(in the rows, 128 means zero)
Each path below is one point turned by a fixed rotation once a step. After each direction that follows a path, write how fast that rotation turns it, in degrees per step (0 if it stays still).
Each turn is a multiple of 5 degrees from 10 to 175, or 0.
Each row of a path follows its step; steps can be skipped.
path 1
step 0: [128 133 125 129 133 140 127 125 120 129 126 128 126 136 125 129 138 133
 127 138 126 132 136 137 128 124 127 129 120 125 122 122 131 125 135 119
 119 125 128 128 128 122 124 121 122]
step 1: [126 128 124 137 126 139 131 123 116 129 127 128 120 134 130 118 135 123
 129 122 124 131 125 126 128 133 127 126 119 118 131 126 131 130 128 136
 126 128 128 127 114 134 131 125 128]
step 2: [131 129 134 131 127 125 126 123 118 132 130 122 121 127 128 124 131 127
 120 124 114 130 126 126 135 139 130 130 126 129 122 135 124 123 133 125
 121 120 120 124 127 126 126 140 127]
step 3: [133 129 126 126 135 124 118 122 134 127 125 131 122 128 120 125 132 122
 131 124 128 121 129 125 131 128 125 131 120 124 138 140 137 124 124 123
 117 128 123 124 130 130 135 135 124]
step 5: [131 130 123 135 130 130 133 130 120 126 127 139 125 124 130 126 128 131
 128 126 129 128 131 138 131 131 129 131 121 121 132 129 129 128 131 120
 129 122 142 124 128 132 130 124 110]
step 7: [128 129 128 127 132 128 131 126 125 121 131 126 118 124 126 125 132 126
 130 129 128 130 121 117 134 125 133 124 130 132 133 129 133 109 131 125
 126 126 124 120 125 127 120 135 117]
step 12: [135 123 126 127 137 122 134 122 124 130 133 125 118 131 126 125 128 125
 134 132 132 125 126 117 131 139 130 128 135 119 126 124 133 129 134 128
 131 125 120 119 119 127 134 126 125]
step 14: [133 132 134 129 127 126 119 129 126 133 126 135 125 131 129 143 133 132
 131 125 139 136 131 126 132 124 117 131 130 121 135 129 136 127 133 125
 118 122 130 123 122 128 129 127 128]
Directions:
[129 125 127 127 126 126 129 130 132 130 127 131 128 127 128 129 129 127
 125 126 128 131 128 130 127 128 126 128 127 128 131 128 128 128 129 126
 126 130 126 126 132 129 129 129 130] : 65
[127 129 129 129 130 127 126 129 132 129 130 126 129 129 130 129 128 132
 128 128 128 127 130 130 129 127 125 129 127 126 130 129 127 127 125 126
 129 128 131 127 126 127 127 128 128] : 70
[131 128 127 129 129 129 129 128 128 127 128 130 127 124 128 126 128 127
 128 128 129 126 127 129 129 126 129 123 123 128 130 130 127 126 128 131
 129 130 130 129 128 128 126 129 129] : 175
